One vector is turned by the same rotation once a step. Each row is the vector after some number of steps, and that number follows the row.
The counts run from 0 to 511.
[ -4  46 -12   5   0 -15 -21  32 -28   9   5 -24  14 -14   9 -16  -2 -60
 -27 -18  -6  30  18 -12  29  -7 -71  25   3  26  -5 -19  26  35   0  10
  17  20   4 -14 -18  -7  38]
382
[-44  -3  -4  59  36  33  -6   2  -1  24   7 -20  14   5 -29 -39  16 -39
 -35 -11  12  21  18 -11  24  10  -9 -20   5   1  15  23   1  14 -35  33
  22  44  12 -32 -24 -16 -11]
126
[-15  -6 -32  -7   7   6 -24  23 -17 -27   6  31 -21  15 -40 -38  19 -54
  13  -5  12 -28 -20  14  24 -29  -8 -23 -16 -25  21  -8  22   9 -39 -45
  35   7  13 -30 -35  10  35]
338
[  0  44  -8  16  28 -16  37 -18   6   8 -12 -45  19  -2  51  -8 -23 -20
  12 -33 -16   8  17  -7 -15   0 -31  24 -21 -50 -13 -15  40  12  20   9
 -27 -16 -14  42  36  15 -33]
201
[ 23 -36  -4 -11   5  20  -3 -36  -2   6  -5   9  -1 -10 -13  13  37 -74
   7  12  16 -34  -5  38 -12  10 -24 -22 -37  13   4 -28  26 -36 -34  -3
  -3  21  -1  15   1 -25  46]
93
[ 12   9  -5  -4  11   3  24  -3 -12 -15   9 -13 -16 -20 -28  31   2 -82
 -34 -17 -51   8   7  19   5  22 -45 -12 -19   8  -6 -51  15 -14   6   3
  11  38 -14  -9   0 -18  50]
390
[  9  22  24  30   4  23 -35 -25 -24   2 -27 -11  53  51 -30  -7 -25   1
  19  17   2  21   3 -15   8   1   5  30  17 -62   3   1  32  10  -9 -26
 -39 -17  -4   9   2  -8 -34]
260
[  2  -2  11  14  49  45 -14  -9   5  34   5  -6  30  -2  -9 -37   6 -29
 -30  46 -28  17  27   9   0  32 -46  -7  33 -21  10 -33  -9  -7 -16   2
 -28  42  25 -18 -20   1   6]
422
[ 24   9 -23  -1 -18   0   3  19 -44 -34 -26   3  26  38 -26  30  -8 -22
 -17 -12  -3   4  15  44 -13   9  18  44 -24 -51  -2 -35  21  34   0 -44
 -16  34 -15 -15  -9  24  17]
13
[-23  48   2  53  33  35   9 -24   0   2 -14 -36 -16  10   8 -36 -21 -26
   2  -5 -33  38  20 -24  -1  -2 -29  -3  12 -60   4  -4  34  15  21  15
 -28 -28 -14  10   3   7 -24]
199
[-13  -3 -41 -31  12  19   8 -15  22  14 -22  38   9  -7 -22 -22  23 -25
  38 -33   3 -50   5  18  -8   6  58 -26 -28 -35   9   0  40 -26   6 -18
 -46  23  -1  -6  25  21 -19]
500
[ 20  33 -25   8 -22   7 -16 -26  -8 -22 -24  16  49  22 -21  12 -32 -31
  13  -9   0  19  44  -1 -34 -14  -7  43   8 -41   0   6  55  17  -3 -44
 -41 -15 -27  20  -6  -3 -19]
249
[-15  34   2  -2  13  38  17 -45  -1  -5   2  -4   5 -21  21  -9   4  -1
   6  -2 -36  18  32 -18  36  22   2  -6 -13 -35 -11 -15  29  18  58  11
 -68  27 -16  -8  14   8 -14]
209
[ -9  22  18 -32  29  -4  12 -18 -18  -1  26  -9 -28 -51  21 -18   8 -47
  14  -7  -7 -11  -8 -32  46  -7 -58  -7 -34  20   0 -35 -10  -9  16  -6
  13  39  11  -8  14  24  48]
385
[ 13  31  11 -24   8 -18  15  -5 -16  18  24 -16  -1 -49  34  -5   3 -49
  12 -11  -9  -5   5 -21  44  -4 -75   4 -34  32 -28 -36   5  14  19  -3
   7  43   4   3  -7   7  41]
384
[ 12 -11  32  12  13  52 -43 -41 -47  11   5   4  12 -12 -29 -20  -1 -33
 -10  33  28  11  14 -53  32  -5 -50  18   2  21   1  11 -22  -1 -26 -21
  -2  46   0 -22 -29  -4  16]
77
[-19  15 -34  -1  11  36  28  18  -9  33 -31  22  -5  14  -1  22  36 -28
 -21 -55 -11 -12  20  25   7  54  13  15 -42  20  -5 -26  43 -22   5  17
 -23  37 -16   5  -8  13  12]
165
[-13  17  -6   4  66  10  50  16  -4  49 -17 -17  33  27  30  -4   8  -5
   6 -50 -10   3 -11  -5  -1  25 -20  37 -34   5 -12 -23   7 -19   2 -12
   2  33   0  37  -3  29 -25]
171
[ -6   1  18  24  -4  22 -34  -3 -33 -16   0 -67  31  24  10  -8 -26 -31
  -4  48  14  38 -10 -12  10 -34 -59  15 -16 -42   3 -22  18  30  -5   4
   2  -3  14  -2  -9  -9  24]
36
[-12  -9   7 -15  30 -18  30  26 -28  23  16 -42   1 -15  22  16  -1 -56
 -30 -13   4 -11  -9  37  30   4 -36  29 -30  12  15 -36  13  11  -5  20
  50  23  25  14  23  -8  30]
377
[-21   9  -3 -52  39 -11  33  -8   9  11  15  -9  63 -19   9  22 -50 -12
   8 -21 -10  10   2 -18 -19 -23 -20  39 -19  -2  12 -19  11 -12  21 -40
 -20  21  -6  42   6  10 -22]
232
[  9  27  19  -8 -27  -8 -33 -24 -61  -9  -8 -15 -26  -5 -10  -2   0 -27
 -23 -10  44 -26  -6 -43  28 -32  -8  39 -23  -9  14   4   8 -11 -19 -33
  21  13   7 -15  61  45  -5]
60
[-35  12 -14   5  58  49  16  -3  15  22  14  18  16 -21  21 -37   2  -7
  22  -2 -17  29  14 -28   4  26 -27 -13 -27  -7 -10 -18   2  -6  17 -10
 -43  43  -6  -3 -62  31   7]
179
[ -4  15   0  20  -7  26   4  15 -41   4   5 -30  11  -7  34  22  19 -42
 -29   2  16  12  17  20  46  31 -41  13 -27  10 -18 -21  21  55  14  36
  17  50  -4 -13 -23 -10  36]
371
[ 23   0 -16  27  15  -1  16   0  -9 -31   7   6 -16  17 -37 -35  27 -54
   5  -2 -30 -32  -5  36  17  15   8 -30 -17 -54   5 -15  -3  28 -28 -18
  14  36  13 -49 -15 -10  28]
349
[ -6   5  11  -3   2  20 -18 -43 -34  -8 -28  15 -17  32   1   3 -20 -16
  21   2  44 -21   1 -16  -8 -23  28  40 -16 -50  33  -6  39 -41  -4 -44
 -27 -31  -5  32  19  28 -24]
254
[  3  48   6  30 -10  -4   0 -17  -4  34 -13 -29  33 -15  14 -12 -10 -20
 -35 -42  26  16  43 -46  -9  -6 -17  23  11  -5 -18  24  20  10  -1  -6
 -23  37  -7  15  46  32 -41]
455
[  9  29  24  58  23  -4   5   9 -58   0   3 -50   2  32  14 -32   3 -18
  -9   3   8  15  -1  -8  53   8 -42  30  -1 -38  -9   2 -21  45 -25   9
  34  26  14 -23  -2   0 -13]
363
[-33  39 -27  -1  14  15  -8  -1  -5  -2 -12  10 -36  -3   1 -27  -3 -29
 -23 -19  -1  -6  42  19   5  -1  30  20  10 -65  50 -10  49   3  26   8
 -25 -24  17 -10  41  26 -37]
205
[-21  14 -39   8  14  17  27 -11   6  -8 -16 -12 -31  -9  41   8   0 -44
 -21 -19   0  -3  35  36 -38   5   5   2 -51 -39  20 -23  64   0  24  19
 -21  -9 -27  33   3   9  12]
195
[ 28   3   0  -6  46  13  19  -9  -8  11  -8  28 -15  -6 -21  -4  17 -42
 -46  -1 -28 -26  28  39  -8  50   0  21  -3 -21  24 -44 -13 -20 -12 -24
  -5  58  10 -17  10  30   6]
409
[ 20  -2  23  19  12  -4  43 -16  -5  33  -7 -27  15  12   8  -8  47 -36
  13 -31  16 -48 -19  13  -1  12  -8 -27 -45  -9 -20 -13   4 -34 -40   6
  19  63  23  14  51  11  -9]
111
[ -9  49   4  45   5   6 -22 -23  -3  26 -17 -25  21   2 -18 -33  -8 -30
 -34 -23  16  30  44 -48  -4 -14 -12  17  34 -20 -11  18  18   4  -6   3
 -18  24 -10  -8  36  29 -44]
454
[ 25  -2   8  -3 -16 -31  27 -31 -36 -14   5 -18  31  14 -10  19 -26 -32
  32 -41  38 -39 -13  -4  29 -16   9  41 -23 -27  -3  14  -2  23 -24 -19
  22  10 -13  27  30 -30 -23]
304
[-43   6 -13 -62  50   4  -5 -13  10  -3  18  35   5 -35 -19 -16 -48 -19
   7  -4   0  -3  11 -16   1 -32  14  19  -9 -22  54  -9  12 -28  15 -47
 -22   7  12   7  10  25 -14]
234
[  4 -11  28   7   1  -5 -11 -11 -22  -7  15 -72  54  17  27  16 -24 -35
  10  39  11  20 -13 -10  -4 -28 -60  21 -16 -34  -9 -28   9  34  -4  -3
   1   0   6  17   4 -16  21]
37
[ -9 -11  18 -24  33  11 -37  -3 -40  -8   9 -15   7   7  34 -34 -14  -4
  11  47  50 -12  -9   2  14 -33 -22  43 -26 -52  31 -21 -12  23 -17 -34
   9   7  38 -16 -10  41   3]
29
[ 21   4  10  51  -3  28 -36 -19  -9   5 -17 -20   7  28 -40 -29  20 -70
   5  13  -5   0   3 -11  -2  -6 -52 -22  14  -6  -6  -8  29 -29 -57   4
   3  -4  -5 -16 -11 -25  20]
96
[-40 -11 -24   2  60  12  49  15  20  25  -6 -26   4  11  49   3  -4 -29
  -7 -27   9  13  -6  18 -37  -3  -9   8 -58 -13  17 -32  26 -32   0   2
   2  13  -9  51 -17  24   9]
183
